rotation ticks, each row followed by its count of ticks:
The counts run from 0 to 393.
[  2  -6  -4  23 -20   3 -29 -13  -1   7   2  10  15 -24 -19 -10   5  -8
  25  -3   8   9 -17  10  14 -16  -3 -18  25  -7   7  -8   4   8   7   2
  -7   8   0  -8  15 -13  -4 -14  22   3   5 -15 -19  -9   7   1  -6   1
  27 -28 -14 -15 -16 -16 -33 -10   9   0  -2  -4  -4   0 -33] | 102
[ -6 -11  -3  18   5   0  -3  -7 -10  -2  32  13  11  -7  -8  17   2   0
   4   8   1  12 -22   0 -35 -21   8  -2  25   9 -12  17   7  -4   5   3
  21  -5  10  -9  27  -1  -4   3   9  -9 -21 -28  -5  -3 -12 -28 -11 -17
  24   2   9 -19 -16 -22  -8  31  -4  14  -7  -6  -2 -19  -4] | 186
[ -5  -6  -8   3   2  12 -21  -8 -13  15  -5   1  26  -9 -18  -5  18 -12
  13  -3  17  18  -8   4  23 -13  -4 -17   5  18  12   8 -16  -1   2  19
  -3  16  15 -13  27 -18   9  -6   1  -9  -6   2  10 -11   6  -6  -8  -2
  28 -30  -7  -1  -6 -40 -23  -1  20   1  -8 -12  17 -21 -12] | 270
[ 10  -6 -14  24 -13  13 -34  -6   0   3  23   6   7 -16  -9 -10  -3 -34
  10  -7  14  14  -5   5   2  -6 -14 -19  12  15  -6 -13   4 -12  -6  -4
  -1  -2  -4 -22   8  10 -13   0  10 -39 -20 -22  -4 -19 -14  -9   2  11
  11  11 -11 -16   0 -20 -17  -6  23   8  -8  12  -9  -5 -25] | 136
[  3 -13  -3   3  -5  12  12 -10  -3  20  21   6  -3   5   2  19  -1  -8
   3  -2  22  15  -5  18 -20  -4  -9 -14  26   7  -5   9  -1 -13  -7  19
  20  -8  -7 -22  49 -27  -3   6   9 -21  -1 -16  11   5   9  -9 -17  -6
  13 -10  -6 -15  -4 -36 -13  -2  -1  15  -1   7  23 -25 -26] | 166
[ -6 -22   0   3 -18  17 -19 -14 -10  22  11  15  14 -22 -24  -2 -14 -17
  15   7  22   9  -3   7  -1  -4 -15 -29  14  25   7  -7 -13  -9   3   2
   1   6  -7 -25   4  -9   5   9  13 -26  -5  -7  12 -11   8   0 -14   1
   5   7  -9 -23   2 -15 -18 -13  12   0 -12  16 -11   0 -44] | 130
[-13 -18  -3  13  -2   1  -6  -4  -6   3  25  13  18  -6 -19  13 -11  12
   9  16  -4   0 -28  -8 -27 -17  18 -12  19  13  -7  19   0 -10  12   6
  18  -5  14  -6  26  -7   3   4  14 -13 -14 -26  -2  -8 -12 -23  -9  -2
  22  14   3 -19 -21 -20 -12  33  -1   6  -1 -17  -7 -15  -1] | 195
[  3 -19  -5   9 -20  12 -19 -15   9  13  29  12  -8   3 -17   5  -1  -8
  10  -8  22  21   1  13   5  -3  -4 -14  12  12  -5 -11  12 -21  -7  26
   2 -17 -17 -28  30 -12   2   1  -2 -37 -15 -22  16 -18  -4  -6  -4   9
   9  12   5 -23  -8  -8 -13  -5   7   8   1  15   9  -1 -33] | 142
[ -9 -19   6   8 -12   8 -26 -20   2   3  19  17  20 -13 -34  -9  -2  11
  23  11   4  13 -13   2  10 -19  11 -24  18   9  22  -8  -4  -7  20  24
  -2  11   8 -12   6 -14  19  -2   8  -8 -13 -20  10 -25   0 -12  -1   0
  22  -5   6 -18 -26  -4 -26   3  -1  -5 -16   0  -1   5 -26] | 107
[ -3 -14   5  17   2   4   1 -12  -5   1  39   6   3  -3  -6  20  -1  -3
   4  -3   9  15 -21   4 -33 -18   2  -7  22  11 -11   4   9  -4   5  15
  24 -11  -7 -14  35  -9  -6   0   6 -11 -13 -29   1  -2   1 -25 -12 -16
  16  -4   7 -19  -9 -23  -9  20  -3  25  -2   2   6 -16 -20] | 177
[  7  -5 -10  23 -26   4 -41 -20  -2   6  18  25   6 -14 -20  -9   4 -17
   9  -2  14  19  -1   6  15  -8  -4 -17  14  -1  -2  -9  17  -7  -1   8
  -8  -4 -11 -21   9   0  -5  -8  13 -25 -21 -20  -7 -26 -10  -9  -3   6
  15  -2   3 -21  -8   0 -23  -2  10   4  -7   8  -5   6 -33] | 126
[ 10  -6   0  24 -11  -1 -18  -8   4   5  31  16  -4 -10 -21   5  -3 -12
  21 -12  -6  23 -22  12 -10 -26   5 -11  23  -5   9  -7  10  -1   6   6
  13   1  -1  -5  29 -10 -10  -7  14   1  -9 -27 -18  -7  -3 -17   0 -15
  27  -1   8 -20 -23   0 -26   7 -11  10 -13   0   2  -6 -28] | 361
[ -3 -15 -16  24 -13   0 -14  -2  -6   7   8  12   0  -8 -29   8   2   0
  13  21   1  12 -19  -8  14 -15  11  -2  11   8   2  24   0 -11  -9  17
   0 -10  19  -3  36 -10   3  15   8 -22 -16  -1  -1 -13 -27 -13  -2   9
  33  21  12 -24 -10   3 -20  18  -4 -22   6 -16  -5   0   4] | 221
[-27 -18  -7  -1 -15   6 -11 -18 -15  16   7  20  22  -6 -27  17  -2   6
   0   0  19  12 -11  -6  -5  -7   5 -22   2  21  -8  12   1 -10  -1  24
   7  -5  -7  -9  33 -23  14   8   1 -18 -24  -5  15  -8   6 -25 -16  -8
  18  -9   5  -8  -3 -26 -17  20   8  10   1 -17   2 -11  -4] | 19
[-10 -22   9   6 -13  14 -24 -26  -2  14  18  11  16 -16 -40  -8  -4   6
  27   6   8  17 -13  -1   6 -26   3 -25  19  15  22  -6 -13   0  18  15
   2  12   8 -15   6 -16  17  -1   9  -1  -6 -13   4 -18   8  -6  -8 -10
  22  -7   7 -20 -20   0 -18   0   1  -2 -16   4  -8   4 -32] | 106
[-15  -3 -14  14  -7   8 -28 -16 -23   3  -2  12  38 -23 -10  -6  21  -6
   2   2  16   4  -5   1   8  -5  -2 -13  15   6 -13  10   8   5   7   8
  -9   7   0 -18   1  -2   3  -8  15 -20 -19 -14   4 -16 -10  -8 -14   8
  21 -29  -8  -1  -5 -38 -27  12  29  10  -5  -7  -1 -13 -20] | 285
[-22 -11 -10  13 -17  10 -27 -16 -11   2   5   5  27 -17 -10 -12  10   9
   8  10  14  -4  -9  -5   6  -4   3 -26  14   8 -12   0   8 -14  11  21
  -7   2   4 -21   1  -6   6  -5   6 -20 -17 -19  11 -23 -14  -7 -11  15
  11 -14 -18  -7  -7 -34 -14  16  33   1   5  -5  -5  -9 -13] | 293
[-17 -13  -5   9 -18  17 -19 -14  -8   7  10  -8   1 -12  -8 -19   5  -5
  22   6  23  -7  -2  -3   3  -9 -16 -33  30  10 -18   7  -4 -15  -2   3
   5  -3  -2 -29  21  -4   6  -2   8 -14  -6  -7   6 -11   2   8 -22  19
   9 -14 -22 -19   1 -34   1   4  24  -4   6   5  -9 -14 -32] | 304
[ -9 -21  -5  17 -28   6 -25  -9  -5  16  17  32  16 -21 -29  12 -19 -13
  -1  -2  13  13 -18   1 -15  -9   9 -13   2  14   2  -4  10  -9   1   4
   1 -12 -11  -6  11  -8  -5   6  13 -30 -21 -21  -7 -11  -7 -21  -1 -10
  13  14   1 -25  -2   5 -32   7   6  11  -2   1 -16   6 -19] | 388
[-10 -10  -9  19  -9   3  -6  -2  -5   4  21  17  19 -10 -14   9  -7   6
   7  15  -4   0 -27  -1 -21 -16  19 -14  24   1  -9  19   7  -9   8   7
  11  -7  16  -3  27  -3  -6   4  17 -13 -13 -26  -9  -5 -21 -24  -7   5
  25   8  -5 -14 -21 -21 -15  32   7   0  -2 -22  -1 -18   4] | 196
[-18  -8 -12  22  -9   3 -14 -11  -6  -2  17 -10  -4  -2 -21  -3  15   4
  19   8  18   5 -12 -17  14 -17   0 -12  11  19 -15  24   2 -12 -13  25
   9 -17   0 -19  38  -3  12   4   0 -22 -21  -4   7 -12 -11  -6 -16  21
  20  -1   8 -20   2 -20   4  23  16  -8  15  -3  -3 -10   0] | 46
[ 11 -19   4  14   0  10  -1  -7  12   9  28   2  -4   5  -7   3   0  10
  23  14   3   8 -15  17  -7 -15   6 -12  33   6  17   4  -4 -12   8  30
  10   1  18 -15  37 -15   7   3   8 -11   7 -23   9  -8  -6  -1  -3   7
  26   7  -1 -28 -29 -18 -14  -3 -11 -12  -8   2  17  -9 -26] | 342
[ -4 -16 -12  30 -17  -1 -25  10   3   7  10  -7   2 -12 -24  -5  -4 -25
  16   1  -1   4 -34  -8  19 -24  -5  -4  -1  14   6  10  -4  -2  -7  10
   2 -23  15  -2  37  -2 -10  10   8 -29  -2  -7 -16   0 -17  -1   6  10
  27  -1 -13 -20   1  -3 -24  -2  18 -22  14 -11 -18  -1   0] | 232
[-20 -16  -5  27  -1   0 -15  -6  -2  -3  19 -21   9 -11  -4  -4   9   3
  16  19   6  -9 -29 -13  -2 -15  -5  -5  12  17  -7  19   4  -2   3  25
  10 -20   3 -25  21   5   7   9   7 -29  -4 -15   5  -2 -15   3   0  12
  20 -11 -12 -28   8 -17 -11   5  19  -9  21  -1 -19  -2 -11] | 57
[ -1  -7  -8  13   7   9  -4   6  -2  11  24   8  20  -8  11  12  -2  -9
  -4   6  -3  -3 -24  11 -27 -13  -4  -6  22  14  -5   6   3 -10  10  14
  14  -9   9 -18  21  -5 -15   4   9 -32  -5 -36   7  -3 -18 -15   0   1
  16   3 -19  -8 -12 -40 -22  10  26  12  -2  -3   6 -21 -14] | 171
[-14 -17 -10  25 -11   3  -1 -16 -13   3   6  -9  -6  -7 -10   8  23   6
  16  17  22  12   1  -6   0  -8 -10  -3  25   4 -10  32   3   3 -13  26
   7 -10  -3 -25  38 -11   8  11  10 -14  -6   8   9  -4  -3   1 -24  11
  29 -15   6 -25   7 -17  -5   4  -2 -12  15   2   4 -10 -16] | 53
[-21  -9 -13  21 -23  -3 -15 -18 -12   5  11  16   9 -10 -22  14  11   6
   1  -3  23  12 -10  -9   5  -5   8 -13   9   7 -21  18  16 -11  -9  15
   2 -17 -15 -13  36 -16   6  -3   4 -15 -27  -9   3 -16  -3 -20 -23   2
  18 -15  11 -14   1 -20 -13  23  14   9  15 -14  -6  -8  -5] | 29
[  5  -8 -14   9   2  14   3   2  -8  16  13   8  19  -9  13   9   2  -8
  -4   6   8  -1 -18  18 -24  -4  -3  -7  27  10  -7   9  -1  -9   4   3
  12  -1  12 -18  26  -6 -15   2  17 -22   0 -27   4  -1 -11 -18  -6   4
  22   3 -23  -6 -15 -49 -22  11  18  10  -4  -5  14 -26 -12] | 172
[ -3 -18  -3  15 -21   2 -21 -13  -4   9  26  28   7 -20 -35  13 -16 -20
   8  -4  12  24 -17  -2 -11 -13   4 -14   3  19   2  -1   9  -8  -6   0
   8  -9  -7  -7  19  -4  -2   4  10 -26 -23 -17  -9 -14  -4 -26  -5 -16
  18  16  11 -24  -5   9 -25   9  -1  11  -4   0 -13   4 -21] | 387
[ -9 -18  -8  18  -6  -1  -5  -2 -21   8  17   8   7 -14 -30   7  -2  -7
  21  16   5  14 -17 -12 -16 -16  -1 -11  19  13   1  29 -19  -2  -8 -11
  15   4  21  -6  32   0   3  10  19  -9 -12   3 -13  -5  -8 -15 -18  -6
  30  17   8 -28  -5 -11 -11  25  -9 -13  -7  -8 -14 -11 -10] | 210
[ -5 -14   8  13  -2   9 -19  -8   0   8   5 -10  10 -13 -26 -17   2  -9
  31   6   4  13 -22   5  12 -29  -6 -24  24   6  19  -6 -17   5  13   6
   1  15  13  -9  25 -17   3  -7  13   4  13 -10  -9  -6  10   3  -5   4
  25 -23 -14 -13 -19 -22 -16  -6   7  -9 -11  -2  -1 -10 -29] | 95
[  3 -23   5  10   6  16   5 -12   7  20  23  -1   1   1  -5   8  -1  11
  19  18   3   5 -14  12 -16 -15  -1  -6  34   5  18   5  -8  -5  11  25
  10   2  15 -18  27 -16   8   8  15 -10   9 -13  11  -2   1   1  -6   1
  23   4  -9 -27 -22 -19 -12 -13 -15 -11  -5   9  13 -10 -32] | 341
[  5 -10  -7   7  -4  15 -16   0  -3  16  17   2  18 -14  -4  -2 -10 -28
   0   5  13   1 -11   8  -8  -4 -20 -10  10  24   3  -7 -11 -16   3   6
   6  -2   7 -28  11   4  -8   8  11 -46  -6 -23  13  -7 -12  -2   1   9
  11  13 -22 -16   2 -29 -16 -12  28   4  -9  13   0 -13 -29] | 146
[-22  -9  -9  25 -20   9 -22 -25  -6  -2  11   8  19 -20  -4  -3  16  14
   6  10  15   0  -2  -1  -5  -2   3 -18  25  -3 -21   6  21  -4   5  14
  -8  -5 -14 -24   2  -3   8  -3  13 -21 -20 -20   7 -24 -10  -1 -13  18
  11 -16  -5 -23  -6 -20 -16   9  17   7   6   4  -9   0 -25] | 301
